[-51.7 -63.4 -72.7 -76.1 -75.3] --> -72.7

[[-54.6  -8.1  67.6  -1.6 -45.2  40.4 -24.7]
 [ 18.2 -30.7 -84.3  45.1 -52.5   6.1 -51.9]
 [-18.8  31.1  81.8 -85.8  51.2   8.4 -41.4]] --> -8.1

[[-27.3 -35.1  34.2  31.4 -52.3]
 [ -1.3 -42.3 -34.7  73.5  15.7]
 [ 42.9 -10.4  15.4 -42.3  -3.1]] --> -3.1

[[-29.0 -22.7 -22.8  33.7  17.4]
 [-43.4 -24.9 -13.5  52.5  69.5]
 [ 30.2  51.5 -11.7 -25.4 -25.6]] --> -13.5

[67.3 -8.3 37.7  5.2  1.1  7.3 -9.9] --> 5.2

[  7.7  38.3 -15.7 -79.9  -6.5] --> -6.5

[[-31.4  51.9  45.3 -37.2 -33.6]
 [ -9.9 -71.5  39.5 -13.5 -16.4]
 [-18.3  75.4 -50.2  -8.5 -45.1]] --> -16.4

[76.8 72.8 78.6 56.3  2.7] --> 72.8

[ 37.8 -31.7  38.8  -3.7  43.2 -63.2  57.5] --> 37.8
---
[-23.5  69.8  33.4 -56.9] | 33.4
[ 35.9 -43.6  10.8   0.1 -69.2  79.7] | 10.8
[49.2 -5.2 57.8 66.9 51.8] | 57.8
[  2.6  16.5 -60.0 -74.3  -2.5] | -60.0
[ 74.1   0.6 -37.7  13.8  55.3  34.8] | -37.7
[-1.3  4.0 18.1 74.1 15.5 19.5] | 18.1
[-1.4 74.6 13.3 17.8] | 13.3
---
[3051 4316 6287 5124 8625 2021]: 2021, 3051

[8605 2217 2615 3638 8395 8470 1372]: 1372, 8605

[85 58 64 11]: 11, 85

[816 249 647 654 517 913 325]: 325, 816

[[6 5 3 5 3 2 4]
 [5 5 4 6 3 7 5]]: 4, 5

[ 13  27  17   3 186 205 212]: 212, 13
---
Input: [-233, 738, -902, 466, -251, -283, -477]
Output: -477
Input: [556, -455, -1, -616]
Output: -616
Input: [7029, 1812, 7305, 7852, 3889]
Output: 3889
Input: [-621, -229, 743, 944]
Output: 944
Input: [5, 2, 1, 8, 6, 2]
Output: 2
Input: [200, 106, 160, 12]
Output: 12
Input: [8233, 3620, 5068, 4236, 4718, 7229, 2396]
Output: 2396
Input: [157, 443, 399, 467, 713, 754, 386]
Output: 386
---
27.259,101.462,-6.815,11.998,-166.699 value -166.699, 27.259

0.055,0.017,0.132,0.033,-0.121,0.011 value 0.011, 0.055

-183.21,-161.45,-43.67,134.99,-79.28 value -79.28, -183.21

-7.80,16.21,-19.37,-18.65,3.63,3.93,-13.04 value -13.04, -7.80

-56.986,172.708,-78.375,83.073,-48.802,8.230
-207.813,-156.189,62.388,-13.118,-57.848,-201.552
value 8.230, -207.813

-1.85,0.03,-0.50,1.82,-0.64 value -0.64, -1.85

-0.26,0.87,-1.27,1.20
0.26,0.15,0.43,-0.60
-0.18,-0.32,-0.74,-0.03
value 1.20, -0.18
---
[[ 66.7 -32.8   2.5 -57.9 -44.7  -5.9 -40.2]
 [ 48.8 -16.3 -10.5 -42.8 -49.5  12.4 -24.1]] yields -57.9

[ 25.7  84.9 -56.2  57.5  74.0 -16.0] yields 57.5

[[-50.4  55.9 -37.2 -39.0]
 [ 38.1 -62.1  36.8  31.6]] yields -39.0

[61.1 34.8 -6.6 28.0 25.9  3.3 27.7] yields 28.0

[-12.3 -21.5  -8.3  73.1  35.8 -27.4  82.6] yields 73.1

[ 64.8 -37.1  29.8 -35.0 -18.9] yields -35.0

[-42.8 -67.0  73.4  66.2 -77.6  17.1] yields 66.2

[-76.5 -82.7   1.7 -19.0 -78.3] yields -19.0

[ -4.8 -11.6 -69.3  68.0  11.9 -70.8  22.7] yields 68.0

[  3.4  -1.7  62.4  -9.6 -22.9 -39.3 -53.2] yields -9.6
---
[[971 741 351  47 422]
 [953 451 373 129 201]] ==> 373

[[416 527 626 834 621 211 925]
 [396 524 639 882 631 157 987]
 [496 543 585 684 574 402 717]] ==> 574

[3 9 4 7 1 3 3] ==> 1

[5 3 9 2 7] ==> 9

[[155 199 102  34 159   3 177]
 [145 183 115  65 132  43 144]] ==> 132

[ 538  -82 -502 -588 -546 -142] ==> -588

[[395 540 650 768 641 766]
 [283 425  92 181 207 397]] ==> 181
---
[9.7, 5.7, 16.8, 4.2, -2.3, -12.6, 16.4] result: 9.7
[0.05, -0.01, -0.12, -0.17, -0.11, 0.18] result: 0.05
[1.56, 0.93, 0.78, 1.77, 1.31, -1.38] result: 1.56
[-23.21, 136.01, 48.52, 108.80, 58.83, -162.53, -109.25] result: -23.21
[-7.5, 3.7, -15.5, 15.8, -12.5, 13.7, -4.7] result: -7.5
[1.0, 1.5, 1.8, -1.9, 1.9, 1.6] result: 1.0
[0.14, -0.10, 0.02, -0.12] result: 0.14
[0.497, 0.300, 1.399, -1.050, 0.595] result: 0.497
[0.13, -0.06, 0.06, -0.11] result: 0.13
[146.203, -120.143, 22.823, -188.481, 3.166] result: 146.203
---
[[183 168 157 137 175  58  91]
 [228 176 124 142 129  53 241]
 [ 76  45 189 221 148  46 134]] -> 46

[604 793 681 755 228 820 729] -> 820

[ 95  50 254  22 185  81] -> 185

[1 5 7 2 4 4 2] -> 4

[209   4  98   7] -> 98

[ 82  35 192  91] -> 192

[80 84 69 32 22 63] -> 22

[-33  35 -26 -44  -1 -17 -28] -> -17
---
Input:
[[-24.7 -12.6  -1.2 -12.5]
 [-41.2 -21.5  -6.6 -10.7]
 [-83.4 -20.0  -5.7 -24.7]]
Output: -12.6

Input: [-26.9   7.7 -60.9  -2.3  17.7]
Output: 7.7

Input:
[[ 35.3   6.9 -27.0   1.2  29.8  14.9  -9.9]
 [ 23.6  -0.7 -36.0 -32.1 -22.5 -41.3   4.9]
 [ 15.5 -28.8 -76.1  -3.1 -16.0  43.0   2.6]]
Output: 6.9

Input: [-12.8  24.2  67.8  27.6 -29.0]
Output: 24.2

Input:
[[-39.2  24.5  53.0 -26.6  -6.9]
 [ 34.4  25.1  65.3  60.7  38.5]]
Output: 24.5

Input: [ -1.2 -53.9 -63.9  16.7 -10.8 -13.1]
Output: -53.9

Input: [ 47.9  -2.7 -24.7 -85.2 -26.4 -29.7 -16.8]
Output: -2.7

Input:
[[ 15.5  19.8  18.8 -59.2  -0.8]
 [  6.0  15.0   6.5 -66.4   5.0]]
Output: 19.8

Input: [  1.8 -58.3 -75.3  50.3   6.8]
Output: -58.3

Input: [ 53.1 -65.6  -9.9 -17.9 -11.8  17.9]
Output: -65.6
---
[-76.7, 64.2, -1.5, -16.0, 16.0, -51.6] → -76.7
[9.7, 21.8, 86.3, 21.6, 1.2] → 9.7
[-65.2, 66.0, 63.0, -55.4] → -65.2
[-16.7, -2.3, -78.4, 22.4, 9.1, 11.0] → -16.7
[-16.0, 4.9, -3.6, -40.1, 29.0, -43.9, 75.3] → -16.0
[-17.8, -15.3, 8.6, 6.5, -76.3] → -17.8
[61.1, 22.2, -24.0, -48.5, 7.5, 23.8] → 61.1
[7.3, 5.0, -19.1, -8.8, -64.1, 47.3, -31.5] → 7.3
---
1742	4058	3893	1625	6468	5548
8208	4165	1676	8493	6109	5123
yields 8493, 1625

89	23	62	66	53	38 yields 89, 23

380	563	207	298	400	761 yields 761, 207

4475	3098	5068	2073	4822	4530	8767 yields 8767, 2073

7120	8294	7735	6427	5068	3692
5460	4397	6920	8127	5257	3464
9217	3029	7418	9950	5781	6166
yields 9950, 3029

5878	3905	1681	8103	7475	6959	1706
7090	6227	5066	3293	4128	2927	4519
8507	8151	5091	4777	1205	5518	6817
yields 8507, 1205

16	-7	-23	-35	-13
22	27	18	11	4
yields 27, -35

6828	7015	7608	2514	6722
8042	5577	7844	3299	5983
6127	8216	6568	4796	5512
yields 8216, 2514
---
[[173   7 229  78  28  93]
 [ 39 163 137 152 166 106]] ⇒ 28

[556 580 243 843 216] ⇒ 843

[[30 48 44 64 55]
 [23 75 20 37 46]
 [50 42 43 38 63]] ⇒ 64

[[159  47 184 159]
 [232 183  29  73]] ⇒ 184

[[2 5 7 2 5]
 [6 7 3 6 2]
 [1 0 4 1 5]] ⇒ 2

[[6228 5912 3064 7066 9264]
 [4343 2128 7449 9427 2942]
 [3496 1249 8880 7444 2222]] ⇒ 7066

[7078 5616 6162 4100 2661 7856 6836] ⇒ 7856

[[7 3 2 5 4 4]
 [8 5 2 4 4 4]
 [7 4 3 5 3 3]] ⇒ 4

[325 719  56 554 896] ⇒ 554
